128 stands for zero in the data rows.
Some points:
[162 129 117 146 175 157 161 129  97 142 147 160 137 148 136 145 137 128
 100 148 160 143 149 179 144 170 173 158 127 142 148 143 165 117 132 122]
[130 162 157 103 164 124 142 142 157 127 141 121 187 151 142 136 208 142
 162 103 139 137 142 142 129 116 117 185 188 145 147 123 133 160 169 101]
[135 150 168 117 173 151 161 151 135 129 142 148 198 154 181 187 142 170
 199 179 171 165 144 127 161 126 142 157 161 124 147 156 123 178 177 129]
[150 168 160 174 131 125 142 120 141 123 183 163 132 159 140 146 181 177
 114 145 132 121 125 113 167 120 178 140 152 149 123 122 132 160 117 160]
[158 157 115 152 173 133 130 153 163 178 158 137 161 178 179 140 175 178
 180 175 109 167 159 193 130 169 161 109 121 136 166 127 139 144 121 131]
[134 122 105 181 124 145 139 154 155 112 140 170 133 167 174 154 150 142
 139 117 145 132 128 124 168 110 168 121 163 153 152 214 117 161 130 178]
[130 124 171 175 130 114 171 128 160 150 163 114 155 171 169 155 203 151
  92 145 153 127 116 130 171 138 137 134 130 169 142 180 153 144 126 165]
[174 160 159 119 199 146 205 135 187 146 159 133 117 164 141 104 118 145
 174 116 168 166 136 128 155 114 157 175 115 160  80 145 149 113 129 122]
[171 115 125 162 104 173 191  80 160 156 182 134 155 148 192 105 177 123
 139 173 167 155 148 111 188 210 150 128 153 156 142 115 159 164 198 145]
[147 157 122 121 127 161 168 186 138 170 133 150 125 139 145 160 160 152
 158 194 126 161 135 175 155 111 153 136 130 150 170 168 130 107 152 140]
[170 172 165 130 153 141 123 110 137 159 137 134 165 136 176 164 134  99
 166 123 190 132 134 140 155 159 169 171 166 135 158 163 156 140  92 149]
[149 127 145 147 182 102 152 159 145 126 124 176 142 105 159  96 103 124
 167 132 103 164 187 137 169 198 113 173 202 170 195 163 109 151 128 125]
[135 153 130 168 151 140 129 139 147 103 174 135  94 163 129 124 150 160
 153 194 149 102 129 141 158 159 172 125 160 161 150 159 114 193 110 168]
[156 166 174 125 166 179 140 143 147 116 144 136 147 185 140 135 124 124
 147 166 131 183 115 133 132 149 175 163 127 111 164 169 163 218 175 103]
[158 120 176 119 140 110 128 152 126 120 145 147 172 163 130 145 161 135
 143 190 124 148 135 123 138 155 166 120 177 130 112 164 155 125 126 159]
[149 117 157 165 108 136 160 190 173 156 178 160 164 193 194 132 172 150
 137 123 148 162  84 153 147 147 127 116 153 163 158 127 107 115 118 134]
[142 166 163 132 137 178 159 185 103 118 121 130 140 185 160 145 124 161
 155 157 150 163 165 115 140 119 168 146 184 208 183 152 188 152 168 117]
[ 96 120 177 132 177 108 126 166 145 150 125 147 126 134 151 125 187 156
 125 128 134 169 176 146 134 178 135 176 172 126 184 147 173 144 148 178]
[143 171 167 131 171 129 168 183 160 140 106 128 155 145 128 163 119 177
 160 183 130 167 124 113 181 165 143 155 149 108 146 142 181 181 175 138]
[181 113 129 178 147 173 101 168 171 124 191 108 147 165 161 210 142 114
 136 172 142 135 197 184 157  90 106 195 150 144 103 157 179 152 126 135]
[164 156 165 113 154 152 160 152 144 191 135 151 156 135 168 177 174 145
 128 142 126 105 174 155 156 143 180 154 156 119 130 182 118 130 175 137]
[176 145 139 115 151 159 181 184 174 148 192 165 147 145 120 159 160 174
 100 141 164 130 177 155 138 165 139 163 171 181 155 174 197 179 153 168]
[167 136 165  96 183 144 133 170 146 148 142 105 163 175 107 178 149 117
 163 175 150 157 124 123 109 178 184 132 157 188 157 147 165 156 179 201]
[105 184 131 116 155 186 148 119 143 143 163 158 193 190 154 165  72 181
 116 109 107 148 138 174 174 198  86 113 180 164 103 181 144 129 145 184]
[150 108 182 174 141 162 144 151 101 164 187 152 176 155  94 175 117 160
 174 173 144 146 147 125 115 149 175 129 181 164 140 176 142 128 179 115]
[142 184 196 215 184  97 205 173 115 177 186 136 195 185 178 155 125 141
 167 181 163 167 172 130 172 109 121 190 140 113 194 125 163 164 170 199]
[126 152 120 170 119 178 145 192 169 154 167 161 143 136 136 138 183 165
 145 164 182 166 152 150 124 196 145 198 151 120 132 182 159 154 169 170]
[132 168 183 117 121 177 140 167 182 183 185 165 181 181 125 123 100 176
 145 131 148 125 145 195 139 165 128 133 112 166 172 182 141 207 105 166]
[165 134 155 130 134 147 160 116 170 158 142 218 150 174 129 178 164 128
 169 131 125 118 172 181 157 156 171 165 125  86 179 143 130 130 171 134]
[197 154 135 204 157 122 110 133 178 173 113 127 162 163 164 125 139 165
 150 150 172 123 172 146  91 176 126 164 142 185 136 181 170 183 152 142]
[144 155 120 141 143 164 159 123 154 161 133 162 138 140 195 154 147 114
 149 158 185 132 108 178 112 125 145 175 174 148 184 128 145 144 136 150]
[186 177 160 127 144 143 207 183 172 107 171 174 194 145 133 104 185 184
 131 168 193 128 176 185 160 152 172 118 191 159 147 169 175 153 133 136]
[117 178 149 155 162 138 125 186 142 119  99 192 136 155 163 175 187 110
 173 139 185  96 163 142 141 163 100  94 119 174 118 131 160 174 170 147]
[188 178 191 137 120 155 136 113 141 144 146 174 120 118 145 163 142 143
 140 165 120 116 145 158 137 155 133 145 105 140 168 149 128 107 190 148]
[129 118 163 139 159 179 141 123 143 135 132 176 168 139 136 116 180 112
 160 172 127 164 169 160 140 115 136 169 141 205 163 147 135 172 155 164]
[185 150 107 115 126 146 118 159 195 124 165 200 165 127 148 141 117 202
 109 143 189 173 166 129 113 116 151 158 171 115 163 137 174 152 184 192]
[110 135 128 186 113 108 151 161 199 172 156 144 150 152  94 128 125 108
 140 137 140 121 135 130 179 134 186 133 149 146 140 155 146 157 175 117]
[110 127 147 135 183 149 168 131 172 176 130 111 104 150 140 124 131 151
 165 151 170 127 126 164 150 126  98 143 146 123 135 175 170 123 137 114]
[197 101 146 123 136 191 167 115 157 170 167 119 121 143 161 151 176 148
 180 121 175 180 176 106 202 171 103  90 138 134 178 165 149 155 169 148]
[147 160 170 145 136 115 104 137 151 187 157 171 149 172 135 144 171 121
 140 133 137 137 140 103 178 132 187 147 154 166 132 145 138 136 120 195]
[170 178 126 134 116 171 176 150 160 139  91  98 173 114 184 163 144 128
 128 128 127 145 154 150 146 146 168 168 146 154 151 141 150 131 143 160]
[100 136 163 145 160 165 152 139 112 133 170 137 121 163 178 141 189 165
 190 160 127 152 173 164 117 146 133 167 168 143 156 149 152 168 157 163]
[147 144 127 153 163 137 169 113 121 198 175 160 131 124 141 134 123 119
 164 159 156 167 119 141 134 136 160 158 139 145 141 157 184 152 115 141]
[192 194 157 174 120 144 174 150 120 164 128 130 133 163 152 130 159 155
 126 108 107 137 176 152 114 139 165 153 132 143 180 177 120 114 168 139]
[122 128 164 139 136 203 137 138 148 141 148 173 169 187 140 163 159 157
 182 139 127 175 151 115 111 131 188 168 148 142 154 155 176 139 145 128]
[130 162 141 119 150 174 151 128 145 171 185 142 163 139 163 141 124 147
 152 159 177  97 140  96 139 149 117 170 139 142 180 142 171  96 117 142]
[212  99 116 136 149 184 121 214  80 192 155 123 153 130 128 110 148 156
 163  91 176 125 141 137 183 152 113 153 121 102 168 122 155 182 134 136]
[145 119 174 163 158 200 165 168 185 150 118 193 160 130 146 127 135 114
 128 154 112 140 121 135 147 136 133 152 160 173 131 102 143 158 139 191]
[126 125 102 150 193 124 160 121 170 155 170 144 144 153 189 121 151 168
 147 115 139 181 112 146 181 125 182 172 129 180 145 198 134 134 207 177]
[134 199 127 144 146 178 116 140 136 148 140 134 125 158 114 131 189 170
 177 146 108 144 129 120 153 136 144 133 191 131 151 122 161 157 157 155]
[170 152 139 143 109 167 175 148 184 180 120 134 106 145 168 143 123 132
 164 204 124 141 144 161 110 138 150 144 170 133 174 120 134 134 150 161]
[146 142 202 148 119 136 165 185 151 126 179 123 100  99 191 150 108 135
 187 127 169 167 194 165 160 143 176 118 122 151  88 131 156 146 147 176]
[135 147 151 167 142 202 111 141 135 144 148 161 130 147 138 135 166 151
 134 139 127 169 139 142 180 150 156 157 155 157 101 107 127 139 116 151]
[136 183 146 167 126 186 178 181 166 154 180 166 178 102 115 155 201 109
 146 140 156 186 121 171 126 184 139 190 141 170 129 181 147 186 159 153]
[122 118 129 152 133 126 114 204 169 180 157 137 182 131 168 127 143 145
 132 155 153 120 108 146 179 142 177 151 160 161 117 106 123 119 189 155]
[140 123 160 152 199 184 148 138 128 119 114 136 158 179 117 100 175 149
 146 142 160 147 166 169 117 149 164 139 126 145 143 132 133 125 143 193]
[170 167  94 130 161 118 167 154 105 170 155 186 129 172 183 176 145 114
 142 138 101 130 169 159 148 129 163 145 144 157 127 139 151 197 165 130]
[146 200 108 202 135 151 152 172 148 128 144 180 171 134 137 131 153 146
 157 159 174 161 171  97 118 183 121 155 126 130 121 171 115 141 154 152]
[159 142 110 171 123 123 137 160 166 147 143 163 171 220 158 148 153 174
 197 170 124 137 179 190 175 200 156 189 133 156 128 164 190 122 142 153]
[168 156 189 188 167 165 160 171 124 116 101 139 169 180 161 175 122 156
 138 180 157 177 102 144 207 161 135 185 118 127 169 136 167 167 176 130]
[138 121 163 113 111  98 160 122 155 111 167 159 141 127 127 135 149 179
 145 126 116 169 176 138 159 171 116 207 147 175 165  99 134 173 117 131]
[141 162 145 163 160 146 159 114 175 162 138 123 182  97 168 143 142 154
 164 169 155 136 181 157 154 134 190 116 131 104 121 130 171 161 112 125]
[119 131 150 173 150 178 139 141 163 142 153 120 149 145 111 180 148 153
 125 123 152 159 200 136 180 162 161 174 177 162 182 127 108 161 104 177]
[142 130 167 180 180 167 142 143 119 124 158 157 142 142 156 149 157 177
 136 150 136 175 131 130 104 125 154 106 175 108 139 174 159 142 151 157]
[195 172 117 157 153 112 132 159 159 135 174 143 157 144 130 185 168  98
 161 156 119 230 165 172 160 133 113  98 142 138 151 139 185 122 116 160]
[189  98 181 173 115  97 135 106 124 131 126 138 161 152 135 179 128 178
 168 152 135 146  98 175 114 166 152 136 185 147 115 165 142 179 154 163]
[192 182 144 182 191 129 119 162 162 167 144 177 129 145 121 183 170 187
 195 160 192 157 157 142 154 179 128 176 148 211 119 157 105 131 165 147]
[118 145 125 152 185 137 140 152 154 122 163 138 163 108 160 162 132 130
 138 160 184 176 138 164 167 167 189 124 130 165 186 153 143 126 114  93]
[163 196 177 128 111 164  83 121 152 170 155 177 149 143 157  89 133 165
 108 182 193 195 174 202 190 119 133 160 188 144 131 189 157 156 169 157]
[128 155 155 154 143 149 140 145 178 139 133 143 124 153 158 159 128 158
 181 114 173 152 131 149 180 141 167 156 113 150 182 168 186 118 140 131]
[106 153 150 142 134 116 145 147 148 197 115 175 132 201 164 181 152 151
  99 149 176 188 199 118 105 146 125 119 123 160 118 111 118 173 160  89]
[161 158 133 114 158 161 175 127 132 152 159 152 106 136 160 180 136 161
 130 167 184 125 135 142 144 148 155 168 133 144 169 141 111 146 148 158]
[169 167 153 150 169 164 186 154 167 161 149 128 108 176 129 181 155 111
 110 146 142 127 161 190 150 167 170 146 199 121 173 142 110 137 175 146]
[158 155 131 133 160 141 136 152 136 155 143 132 177 130 175 164 149 157
 112 185 108 130 194 151 142 150 169 118  89 157 167 141 124 153 165 152]
[151 166 179 190 192 153 122 150 168 172 184 158 133 101 189 183 150 180
 152 121 114 139 123 169 150 172 167 122 143 167 172 130 205 142 141 113]
[113 147 140 178 125 122 113 128 157 114 193 101 146 143 125 129 110 121
 147 108 180 137 159 179 151 122 145 129 124 160 156 104 137 130 219 156]
[140 117 147 180 166 187 149 137 160 141 131 175 163 125 114 141 170 182
 153 146 128 124 164 155 179  82 145 137 158 169 162 143 136 168 136 162]
[165 166 152 154 161 150 159 157 127 161 143 178 133 174 161 160 133 139
 157 125 180 152 152 198 162 154 194 126 163 154 168 100 160 146 140 150]
[135 146 142 127 111 142 166 142 113 171 124 153 122 114 149 176 149 144
 136 168 154 125 127 171 151 147 129 172 126 158 156 166 177 130 139 150]
[123 176 114 145 116 138 197 123 105 166 117 130 151 115 106 176 139 170
 159 138 161 163 134 178 149 134 161 147 140 147 157 137 163 148 127 164]
Along one direction, these points spread out more than along any other. Take the direction at right angles to it along which they spread out most. Go by this last direction. Where along it does each point below lie, from 0 to 99? The average is 50, and the first point in the table lies past the average. One standard deviation of the points above along it is 16.
[158 157 115 152 173 133 130 153 163 178 158 137 161 178 179 140 175 178
 180 175 109 167 159 193 130 169 161 109 121 136 166 127 139 144 121 131] 49
[ 96 120 177 132 177 108 126 166 145 150 125 147 126 134 151 125 187 156
 125 128 134 169 176 146 134 178 135 176 172 126 184 147 173 144 148 178] 41
[141 162 145 163 160 146 159 114 175 162 138 123 182  97 168 143 142 154
 164 169 155 136 181 157 154 134 190 116 131 104 121 130 171 161 112 125] 60
[135 146 142 127 111 142 166 142 113 171 124 153 122 114 149 176 149 144
 136 168 154 125 127 171 151 147 129 172 126 158 156 166 177 130 139 150] 54
[119 131 150 173 150 178 139 141 163 142 153 120 149 145 111 180 148 153
 125 123 152 159 200 136 180 162 161 174 177 162 182 127 108 161 104 177] 62
[197 154 135 204 157 122 110 133 178 173 113 127 162 163 164 125 139 165
 150 150 172 123 172 146  91 176 126 164 142 185 136 181 170 183 152 142] 37
[161 158 133 114 158 161 175 127 132 152 159 152 106 136 160 180 136 161
 130 167 184 125 135 142 144 148 155 168 133 144 169 141 111 146 148 158] 54
[169 167 153 150 169 164 186 154 167 161 149 128 108 176 129 181 155 111
 110 146 142 127 161 190 150 167 170 146 199 121 173 142 110 137 175 146] 51
[192 182 144 182 191 129 119 162 162 167 144 177 129 145 121 183 170 187
 195 160 192 157 157 142 154 179 128 176 148 211 119 157 105 131 165 147] 37
[165 166 152 154 161 150 159 157 127 161 143 178 133 174 161 160 133 139
 157 125 180 152 152 198 162 154 194 126 163 154 168 100 160 146 140 150] 52
[105 184 131 116 155 186 148 119 143 143 163 158 193 190 154 165  72 181
 116 109 107 148 138 174 174 198  86 113 180 164 103 181 144 129 145 184] 51
[147 160 170 145 136 115 104 137 151 187 157 171 149 172 135 144 171 121
 140 133 137 137 140 103 178 132 187 147 154 166 132 145 138 136 120 195] 77
[164 156 165 113 154 152 160 152 144 191 135 151 156 135 168 177 174 145
 128 142 126 105 174 155 156 143 180 154 156 119 130 182 118 130 175 137] 52
[197 101 146 123 136 191 167 115 157 170 167 119 121 143 161 151 176 148
 180 121 175 180 176 106 202 171 103  90 138 134 178 165 149 155 169 148] 56
[142 166 163 132 137 178 159 185 103 118 121 130 140 185 160 145 124 161
 155 157 150 163 165 115 140 119 168 146 184 208 183 152 188 152 168 117] 19
